Each named move below is a turn or a mirror, shown by a few rows before and after it. Which moves, in which order, take the first row of each later pair to the second? The first pair is answered.
move zed:
[  8   2   1  -4   3 -11 -11  23 -11] -> [  1   6   8  -4   8  -8 -10  21 -13]
[  4   0  -5 -18 -18   5  -7 -24 -10] -> [  1   1  -2 -19 -16   6  -7 -25 -12]
[ -1 -10   1 -15 -14  17   5  -2   2] -> [ -5  -8   4 -15 -12  19   5  -3   1]
move guk:
[ 11  -6 -12   1 -11  -3   3  -3   2] -> [ 11  -4 -11   4 -12  -5   2   2   4]
[ -1   6   7  -6 -12   2 -10   4  -3] -> [ -1   3   4 -10 -10   4  -9  -3  -5]
[  9  -6 -16  12   5 -10   5 -10   6] -> [ 10  -2 -14  16   4 -12   4  -3   7]
move mozak:
[-10  -6   4   4   2  12  11  -2   1] -> [  4 -13 -11  -6   5  -2   3 -10  -1]
[  0  -8  -5   1  -2   0  -5 -15   4] -> [ -6  -2   2   9  -3   4  -1 -10   6]
[-4  2 -3 17  4  0  4 -8 12] -> [-9 -9 -1  0  8 14 11 -5  1]
Pairs:
(2 to 3 moves a pair)
[ -4   5   8  -7  -4   8  -4 -17  -2] -> [  7   0  -2  -6  -9  -1  -7 -18   3]
mozak, zed
[-1 -2  9 -5 -3 19  9 15 -8] -> [ 22  -7 -11  -1 -10  -5  -3   9   3]
zed, mozak
[  5  -4   2 -12  -3 -12  -8  18 -11] -> [  2   8   4  11  -6 -20 -12   2   4]
guk, mozak
[  1 -16  -1  -3   6   3   3  -4  -3] -> [  3 -16  -1  -4   6   0   2   3  -4]
guk, mozak, guk
[  1 -12  -5  -3  -9   7   7  -3   0] -> [-11   6   9   9  -1   2   2  -2   0]
mozak, zed, guk
[-7 11 18  7 -6  8  0 13  0] -> [ -2  17  11   5   2 -11 -14  -3  -1]
mozak, mozak, zed
[-10  17  16   0   3  -5 -18 -12  -6] -> [  4   3   6  14 -23   5   0  15  12]
zed, mozak, zed
[ 12 -23 -15   2  -8   3  14  20   7] -> [ 12 -26 -21   0  -6   4  13  -5  12]
mozak, guk
[-4 10  5  8 11  3  2 10  0] -> [11 -1 -8  7  2 -3  2 11  7]
guk, zed, guk
[ -2  22   9   3  -2 -15 -17  -6  -8] -> [-13  20  15   0   0   2  -9 -16  -9]
guk, mozak
[-6 -9  6 -3 -8 17 17 16 -7] -> [ -2   7   0  -9  11 -17 -11 -15 -13]
mozak, zed, mozak
[  6   9  -3   7  -1 -18 -10   5   6] -> [-11  11   7  13   0   1   1 -10   9]
guk, mozak
[ 12   2  -9   9   3 -13   0  -2  11] -> [-5 13  7 11 13 -7  0 -2  4]
guk, zed, guk
[ 13  10   6   6 -12 -10 -17   6   7] -> [  2   1   6 -11  -2   4 -14 -25   0]
guk, zed
[ -7   7  13   2 -15   5   0  28  -1] -> [  8  -1 -12  -4 -12 -14 -14 -23   8]
guk, mozak
[-10   9   6  16   2  -1  -2  -1  10] -> [  4 -17  -9 -12  -1   7   4   5   1]
mozak, zed
[  3  -4  -5   5  -2 -15   6  18  -4] -> [-15  -7   5   5   1   7  17   2  -5]
guk, mozak, mozak
[ -4  -1 -18   8  11 -17  -1 -24   6] -> [-25   0   8   0  15  12  14   9 -10]
zed, guk, mozak
[ -5  11   8   6  -7   8  -1 -19  10] -> [  5   3  -3  -5  -7  -1  -8 -26   7]
mozak, mozak
[ 14 -13  -7 -14 -10  11   1   0   3] -> [ 12   1  -6 -10   0  -8 -14 -16   3]
zed, mozak
[ 12  -3 -10   1 -15   3  -1  13   7] -> [  1  -4  -3   1 -14  19   7   6   6]
guk, mozak, mozak
[-17  12  12  15   0  10   6  -2   7] -> [-18  10  13  11   1  13   8   0   4]
mozak, mozak, mozak
[  1   2  -5  14  -7 -16  -7   3   2] -> [  6 -15 -12  -5  -9  -4   0   8  -7]
zed, mozak, zed
[  7  -6  -1 -13   6  -2 -12   9 -12] -> [ -7   9   8  14   2   1  -8 -14   5]
mozak, guk, mozak
[  8   6 -10  10 -10  -5  -1  -3  12] -> [ -2   0  -2   4 -10  15  11   7   7]
mozak, zed
[ -2 -11  -7   7 -11   3  12  -2   7] -> [-15  -5   5   3  -1   9  11  -6  -1]
mozak, zed
[  9   4 -15  13   8 -22  -4  -5   9] -> [  6  -7 -10  16  -5   2  15  17  13]
mozak, zed
[ -8 -13   2  -7  15  10  16   2 -10] -> [ -5  -3   4  -8  23  -7   4   7 -15]
guk, mozak, zed
[ -9  18  16  -2   8  -5 -14  -4  -9] -> [ -5  10  15  13 -11   7   2  18   5]
zed, mozak
[-13   5   5  -7   7   2  -7   9  -1] -> [ -9   9   2   3   3  -7 -10   9   7]
mozak, zed, mozak
[  7 -15 -15  -8   7  -3   8  -1   2] -> [-11   9   4  16  10  -4   6  -3   9]
mozak, zed
[-10  -1  14   8   9   3  14  16  18] -> [ -4 -14   5 -21  20   4   8   7   1]
mozak, zed
[  7 -15 -18  -9  17  -9  13  -3   3] -> [-11  -8   0  -1  15  10  25   8   2]
mozak, mozak
[ -4  -6   2 -14   0  -5  -6 -15  -5] -> [  3   2   5   1  -7 -16  -9  10   2]
zed, guk
[  8  -6  -9   0   0 -12  -3   6  -2] -> [-6  6  4  2 10 -9 -6 -1 -7]
zed, mozak, mozak
[ 3  8  0  8 10 -7 -8 10 -2] -> [-9  2  4  1 13 12  2 -6 -5]
guk, mozak, mozak
[ 10  -1  -7   9 -12 -10  -3   0  10] -> [-10   6   7   1   3   4  -2 -19  -2]
guk, zed
[-12  20  13   4   9  -2 -13   7 -13] -> [ -4  10   7 -12  12  -1 -14   8 -20]
mozak, guk
[ 16  -6  -2   9 -16   8  -5   8   4] -> [-5  3 16  3 -1 20 -4  1 -8]
mozak, mozak, zed
[-4  0  4  7  5 -8 -9  9  5] -> [  0  -5  -3  -1   7 -11 -12  -2   3]
mozak, guk, mozak
[  7  -8  -1 -10  -2  -8   4  -1  -5] -> [-1  4 11  4 -2 -8  5  9 -2]
guk, mozak, zed
[  8   4  -2   5  -9 -11   8  -4   8] -> [-2 -1  5 -2 -7  7 18 -1  2]
mozak, guk
[ -1 -10  11 -17 -15  14   3 -13  -4] -> [ -8   5  18  -7  -7   3  -6 -23  -2]
mozak, zed, mozak
[  4   5 -14  13  14 -15  -6 -16   7] -> [  2 -12 -14 -16  20   3   1  -7 -11]
guk, mozak, mozak
[ -4   2   7 -12   6   5  -2  -3 -10] -> [ 5  7  1 11 -8 -5 -2  4  9]
zed, mozak
[  1   6   5   4 -16   0 -10 -17  -2] -> [  9  -2  -1 -10 -14  -1 -12 -12  -9]
guk, mozak, mozak
[  0   4  -5  22  21 -10  12  19   7] -> [ 11  -6 -20   7  24 -18   4   4   5]
mozak, guk, mozak
[-11   0   5  -8   6  11   6   2 -13] -> [-14  13   9  10   3   2   2   1  -3]
zed, mozak, zed
[  9  -9 -13  -5 -17   0  -7  -7   7] -> [  8   1  -5   6 -18  -6  -8  11   9]
zed, guk, zed
[ -7   7   0  -9  11  -7 -10 -19  -8] -> [-12  11  12  -9   9   2  -4  10 -14]
guk, mozak
[-4  5  5 13 17 -5 10 12 -1] -> [  5  -6  -9  -1  20 -13   4  -7  -4]
mozak, mozak, guk
[-13  -9   0 -14   9  21   9  -6  -8] -> [-15   9  13  11   3  12   8  20   1]
mozak, guk, mozak
[  4  -6  -6   4 -18   5  -8  19  14] -> [  1 -17 -10 -12 -14  17  -3   5   7]
mozak, guk
[  0 -12  -2  -1   3   7   4   6   0] -> [  6 -10  -7   3   1  -4  -1   7   2]
guk, mozak
[-12   7  14  18  13   8  12  26  -3] -> [  6 -26 -19  -7   8  14  16 -11   0]
zed, guk
